Each path below is one point turned by a fixed rotation once a step. After each direction that follows a path, write how fast that rotation turns it, in degrees per step (0 if it stays still).
Each turn is a multiple of 5 degrees from 10 to 175, or 0.
Each row of a path follows its step; steps can be skipped.
Rotation 1:
step 0: 0.458, -0.630, 0.989, -1.260, -1.492, 2.467, -0.139, 1.037, -0.689, -1.043, -1.975, 0.040, 1.488, -1.805, 0.259, -1.855, 1.676, -0.152, -1.851, -1.832, -0.982, 1.920, -1.492, -1.163, 0.842, -3.086, 0.628, -1.048, 1.247, 1.023, -2.906, 1.327, 0.023, 1.838, -1.016, 2.665, 0.142, 1.905, 2.817, -0.455, 2.006, -0.521, -0.776
step 1: 1.508, -2.048, 1.347, 0.822, 0.442, -0.554, -2.496, 1.412, -2.830, 2.563, -1.800, -1.659, 0.280, -0.264, -1.326, 0.987, 0.265, 1.216, -2.350, -1.294, 0.056, -1.229, -1.465, -1.101, 0.082, 3.060, -0.941, -1.640, 1.840, -2.427, -2.429, 0.285, -1.281, -0.433, -0.603, -0.003, 0.977, 1.127, -0.589, 2.749, -1.268, -0.637, -0.730
step 2: -0.055, 0.080, 1.360, -1.583, 1.565, -2.880, -1.947, -0.076, 1.800, 3.962, -0.816, 0.440, 1.534, -2.388, 1.491, -0.376, 0.852, 0.031, -0.079, -0.073, -0.480, 0.390, 0.833, 0.945, -2.176, 0.558, 2.297, -0.961, 0.657, -0.101, -0.541, 0.950, -1.808, 1.689, -1.196, -1.290, -1.370, 0.949, 0.256, -3.858, -0.865, -1.907, -1.459
step 3: -0.972, -0.638, 0.920, 1.651, 1.339, -1.133, 1.583, -1.087, 2.279, 2.970, 1.263, -0.599, 0.155, -3.953, -0.308, -0.912, -0.952, 2.541, -1.786, 1.570, 2.063, -2.207, 1.850, -1.289, 0.535, -0.715, -0.654, 0.923, -1.482, 1.326, -1.701, -0.465, 1.435, -0.231, -0.775, 0.712, -0.590, 0.480, -1.074, 2.328, -0.629, 1.484, -2.153
step 4: 0.723, -1.017, 1.027, -1.650, 0.023, 1.235, 2.506, -1.362, 0.892, -1.005, 0.431, 0.040, 1.597, 0.290, 0.725, 3.304, -0.167, 0.058, 1.022, 2.604, -1.265, 0.534, -0.017, 2.171, -0.495, -2.013, 1.465, 1.454, 0.402, -0.437, -2.666, -2.364, 1.110, -1.470, -0.468, -1.958, 0.140, 1.970, -0.144, 0.518, -1.847, -2.155, -3.410
step 5: 1.878, -1.628, 2.026, -0.439, 0.695, 0.428, 1.580, -0.716, 3.585, -1.520, -1.131, 0.391, -2.204, -0.365, -0.272, 0.380, 2.035, 0.011, -0.292, 2.085, -0.127, 0.192, 1.899, 1.584, 0.707, 1.064, -2.614, -1.576, 3.668, 1.348, -1.389, -0.072, -1.529, -2.112, 2.412, 1.689, -0.378, -0.920, 0.303, 0.484, 0.098, 1.462, 0.453
step 6: -4.078, 1.884, 1.584, -0.241, 0.108, 2.061, 1.112, -1.824, 1.511, -1.136, -0.966, -0.128, -1.192, -0.821, 0.022, 0.463, 1.470, 0.018, -1.124, -2.426, -0.416, -0.076, -0.207, 1.769, 1.169, 1.360, 1.896, 1.340, 1.918, -2.931, -1.011, -1.739, -2.444, 0.824, -0.522, -0.154, 2.541, 0.388, 0.672, -0.140, 2.673, 0.157, -0.473
step 7: 0.678, 2.635, -0.051, -2.277, 0.147, 1.936, -0.516, -0.941, -2.272, 0.450, -1.367, -1.744, -1.384, 1.325, 2.147, -4.179, 0.307, 1.214, -0.762, 2.105, 0.333, -1.303, -0.400, -0.234, 0.903, 1.152, 0.913, -2.273, -0.070, -0.640, -0.688, 0.942, -1.947, -0.746, 1.244, 1.552, 1.580, 0.031, -1.435, -0.326, -0.952, 1.424, -3.247
step 8: -0.336, 1.261, -0.081, 0.985, 1.660, -0.769, -0.539, -1.577, -0.913, 1.015, 0.695, 1.287, 2.123, 1.195, 0.210, 1.890, 0.091, -1.466, 0.202, 0.105, 4.084, -1.799, -2.105, 1.816, -2.218, 1.632, 2.298, -2.523, 1.044, -0.025, 0.250, -1.031, 0.576, 0.549, 0.269, 1.971, -0.310, 2.904, -1.677, -0.987, 1.481, 2.149, -0.605
step 9: -2.063, 2.587, 0.339, -1.487, -0.735, -0.404, 1.954, 1.707, -1.738, 1.196, -2.256, 0.924, 1.655, -1.418, -1.183, 1.677, -1.842, -0.289, 0.109, 3.099, 0.341, -1.169, 1.658, -1.190, -1.613, 0.303, -1.945, 1.783, 0.589, 2.803, -0.201, 0.006, -0.776, 1.835, 1.671, -0.306, 0.569, 0.441, -1.580, -2.199, -0.939, 2.364, -0.109
Directions:
-0.324, 0.054, 0.149, -0.199, -0.174, -0.325, -0.789, -0.027, -0.381, 0.821, -0.543, 0.963, 0.539, 0.016, 0.202, -0.486, 0.289, 0.429, 0.706, 0.965, 0.750, 0.050, -0.086, -0.464, -0.537, 0.553, -0.304, 0.195, -0.117, -0.953, -0.413, -0.124, 0.715, 0.964, -0.506, 0.124, -0.344, 0.198, -0.106, 0.048, -0.385, 0.261, 0.376 => 55
0.800, 0.410, -0.068, 0.264, 1.011, 0.375, 0.232, 0.058, -0.541, 0.540, 0.158, -0.138, -0.119, -0.571, -0.748, -0.352, -0.214, 0.112, -0.028, 0.558, 0.096, -0.290, 0.241, -0.827, 0.608, 0.668, -0.622, 0.032, 0.293, 0.127, 0.034, 0.079, -0.195, -0.203, 0.886, 0.023, 0.303, -1.143, 0.028, 0.871, -0.777, 0.351, 0.273 => 175
0.549, 0.056, -0.192, 0.278, -0.914, -0.370, -0.783, 0.324, -0.630, 0.274, 0.061, 0.601, -0.824, -0.419, -1.348, -0.211, -0.092, -0.576, -0.752, -0.188, -0.518, -0.134, -0.505, -0.215, -0.834, -0.906, 0.452, 0.010, -0.098, 0.071, 0.173, 0.210, 0.422, 0.146, 0.063, -0.374, -0.110, 0.017, 0.756, 0.094, -0.250, 0.237, 0.193 => 25
-0.472, -0.465, 0.047, 0.010, 0.180, -0.543, -0.463, -0.111, -0.132, 0.662, 0.966, -0.615, 0.437, -0.375, -0.478, 0.231, 0.376, -0.808, 0.028, 0.168, -0.679, -0.006, 0.318, 0.402, -0.224, 0.417, -0.785, 0.412, -0.240, 1.010, -0.654, 0.734, 0.431, 0.160, -0.924, -0.033, 0.044, -0.269, -0.656, 0.010, -0.251, -0.556, -0.420 => 45
-0.592, -0.265, 0.242, 0.259, 0.315, -0.327, 0.135, 1.034, 0.654, -0.054, -0.853, -0.101, -0.279, 0.279, -1.122, 0.178, 0.462, -0.360, 0.665, 0.489, -0.912, -0.439, -0.228, -0.720, 0.479, 0.239, -0.025, -0.239, 0.270, -0.681, 0.099, 0.478, -0.757, -0.015, -0.024, -0.550, -0.536, 0.308, -0.423, -0.147, 0.655, -0.135, 0.007 => 85
-0.158, 0.117, -0.098, -0.091, 0.653, 0.668, -0.619, 0.242, -0.216, -0.634, -0.508, 0.355, 0.188, 0.480, -0.372, 0.771, 0.125, 0.725, -0.491, 0.361, -0.032, -1.062, -0.177, 0.360, 0.585, -0.390, -0.111, 0.482, 0.628, 0.803, 0.319, -0.066, 0.226, -0.001, -0.904, 0.686, -0.737, -0.038, 0.442, -0.332, -0.710, -0.224, 0.250 => 80
